0: tensor([169, 144, 135, 152, 103, 131, 114, 140, 167, 132, 132, 157, 141, 203, 134, 149, 142, 139, 159, 128, 101, 153,
        113, 137, 101,  99, 135, 113, 162, 135, 146, 145])
1: tensor([ 81,  92,  81,  97, 255, 108,  71, 102,  72,  79, 121, 114,  97,  83,  89, 123, 103, 104, 155,  98, 102,  97,
         55, 106,  97, 115, 255, 122, 165, 146,  99, 111])
2: tensor([125, 106, 140, 120, 183, 124, 151, 113, 161, 107, 127, 155, 109, 115, 105, 130, 113, 139, 155, 142, 175, 118,
        150, 124, 162, 195, 151, 160,  75, 131,  89, 137])
3: tensor([ 66, 120,  70,  98,  89, 115,  78, 106,  58,  82,  97,  55,  96,  85, 118, 112, 129, 107, 108, 112,  89, 114,
        255, 121,  89,  89, 103,  89,  91, 119,  93,  99])
4: tensor([154, 105, 180, 207, 184, 118, 164, 104,  68, 100, 124, 222, 141,  91, 125, 117,  95, 124, 114, 113, 136, 133,
         98, 119, 142, 155,  90, 120, 144, 124, 150, 135])
5: tensor([100, 108, 118,  95,  95, 119,  85, 129,  93, 252,  97,  87, 101, 129, 126, 137, 174, 151, 116, 106,  95, 111,
         48, 117, 108,  79, 206, 103, 255, 125, 176, 120])
6: tensor([114, 203, 135, 107,  78, 138,  81, 143, 101,  93, 163,  85, 124, 168, 128, 144, 132, 101, 125, 119, 106, 114,
        255, 124, 104,  91, 108, 111, 149, 124, 135, 116])
7: tensor([131, 149, 100, 110,  64, 109,  79, 128,  52, 121, 118,  76, 108, 167, 121, 110, 107, 137,  95,  93, 112, 109,
         51, 114, 116,  75, 124,  89, 255, 117, 237, 108])
8: tensor([ 93, 194,  99, 135,  79, 138, 197, 194, 213,  89, 116,  72, 253,  98, 201, 104, 114, 101,  94, 136,  96, 136,
         59, 146, 107, 169,  69, 107,  66, 104,  99, 115])
9: tensor([245, 201, 188, 154,  70, 116,  88, 149,  54, 103, 155, 147, 144, 122, 127, 116,  95, 116,  94, 105, 145, 105,
         58, 109, 156,  80,  98,  90, 201, 108, 185, 115])
10: tensor([131, 109, 157, 112, 187, 134,  99, 120, 150, 109, 134, 171, 127,  91, 104, 154, 128, 115, 159, 117, 174, 117,
        102, 122, 159, 176, 128, 200, 125, 144, 120, 139])
11: tensor([125, 120, 137, 146, 120, 144, 218, 127, 172, 124, 138, 124, 141, 127, 143, 136, 124, 162, 137, 157, 160, 132,
        119, 155, 153, 148, 130, 135,  82, 137, 101, 148])
12: tensor([144, 106, 138, 147, 199, 126, 179, 115, 103, 124, 119, 195, 115,  92, 116, 130, 113, 149, 117, 150, 150, 128,
        113, 130, 152, 169, 155, 161,  77, 136,  92, 155])
13: tensor([117, 146, 177, 105, 133, 155, 105, 132,  68, 122, 143, 112, 121,  85, 126, 152, 126, 122, 111, 129, 187, 114,
        231, 128, 191, 114, 154, 139, 123, 142, 122, 123])

tensor([104, 201,  95, 173,  78, 128, 171, 189, 244,  84, 133,  81, 222, 115, 179, 110, 105,  98,  95, 131,  94, 135,
         50, 135, 101, 166,  71, 107,  66, 102,  97, 112]) -> 8 11 0 2 10
tensor([ 66, 111,  75,  90, 108, 123,  95, 112, 101, 159,  84,  57, 101,  89, 117, 108, 255, 114, 112, 161,  81, 141,
        255, 133,  93, 101,  75,  95,  63, 118,  84, 103]) -> 3 6 13 11 2
tensor([ 93, 204, 132, 105,  71, 159,  94, 182, 126, 110, 162,  65, 119, 150, 214, 167, 162, 121, 104, 120, 116, 112,
        192, 145, 110, 105, 106, 108, 142, 118, 180, 116]) -> 6 0 13 3 11
tensor([193, 122, 165, 161,  83, 129, 103, 131, 200, 100, 153, 151, 150, 188, 118, 143, 127, 106, 137, 129,  98, 140,
        143, 130, 107, 124,  92, 179,  92, 121, 118, 153]) -> 0 11 10 2 6
tensor([ 90, 116, 107,  98, 174, 146, 203, 120, 122, 226, 103,  93, 119,  90, 125, 119, 128, 186, 139, 137, 100, 145,
         68, 136, 112, 102, 175, 114, 189, 153, 142, 127]) -> 5 11 12 0 2
tensor([149, 107, 125, 150, 200, 125, 178, 114, 116, 118, 112, 212, 120,  94, 113, 121, 113, 146, 127, 152, 140, 146,
        112, 127, 140, 152, 147, 154,  83, 138,  94, 152]) -> 12 2 4 10 11
tensor([ 65,  88,  70,  93, 255, 100,  72, 104, 221,  77,  99,  59,  94,  81,  87, 104, 101,  88, 228,  97,  86,  99,
         49, 108,  91, 131, 242, 145,  76, 120,  79,  99]) -> 1 2 10 12 11
tensor([182, 142, 175, 141, 134, 133,  99, 131, 106, 123, 139, 201, 156, 129, 116, 157, 134, 129, 143, 135, 115, 129,
        177, 130, 119, 109, 114, 128, 125, 142, 124, 138]) -> 0 4 10 13 12
tensor([ 99, 118, 103, 108, 141, 138, 178, 130, 106, 255,  97, 109, 134,  92, 145, 124, 156, 183, 117, 138, 104, 156,
         64, 142, 118,  97, 155, 114, 163, 153, 139, 134]) -> 5 11 0 12 10
tensor([148, 111, 148, 132, 131, 122, 118, 117, 157, 100, 129, 162, 112, 137, 101, 128, 113, 125, 160, 136, 195, 133,
        193, 127, 166, 153, 134, 159,  83, 131,  94, 141]) -> 2 10 11 12 13
tensor([ 78, 124,  83,  95, 123, 133, 104, 123, 102, 207,  89,  75, 111, 113, 131, 130, 255, 169, 126, 152,  96, 152,
        238, 140, 108,  96, 131,  99, 109, 144, 113, 112]) -> 3 6 13 0 11
tensor([ 93, 171, 109, 106,  83, 153, 128, 155, 214, 136, 125,  73, 120, 204, 154, 141, 152, 137, 150, 129, 125, 132,
        115, 147, 120,  94, 117, 104, 173, 123, 171, 117]) -> 0 6 11 7 5
tensor([162, 127, 142, 161,  86, 112,  99, 125, 101,  88, 242, 143, 102, 174, 114, 138, 102, 125, 129, 112, 223, 104,
         80, 119, 139, 107, 202, 105, 138, 122, 113, 128]) -> 0 9 10 11 2
tensor([101, 151, 143, 102, 103, 163, 118, 156, 108, 167, 122,  87, 117, 101, 161, 157, 172, 144, 117, 132, 177, 120,
        148, 146, 185, 102, 162, 125, 169, 138, 161, 127]) -> 13 11 0 6 5
tensor([105, 100, 125, 127, 244, 125, 247, 103,  99, 122, 106, 139, 108,  85, 105, 105,  99, 145, 128, 139, 121, 127,
         88, 126, 125, 129, 209, 152,  87, 139,  91, 133]) -> 12 2 11 10 1
tensor([160, 156, 168, 183, 112, 127, 145, 141, 146, 100, 179, 155, 131, 152, 136, 147, 120, 130, 128, 142, 127, 128,
        156, 141, 116, 165, 119, 130,  81, 130, 100, 141]) -> 11 0 2 12 10
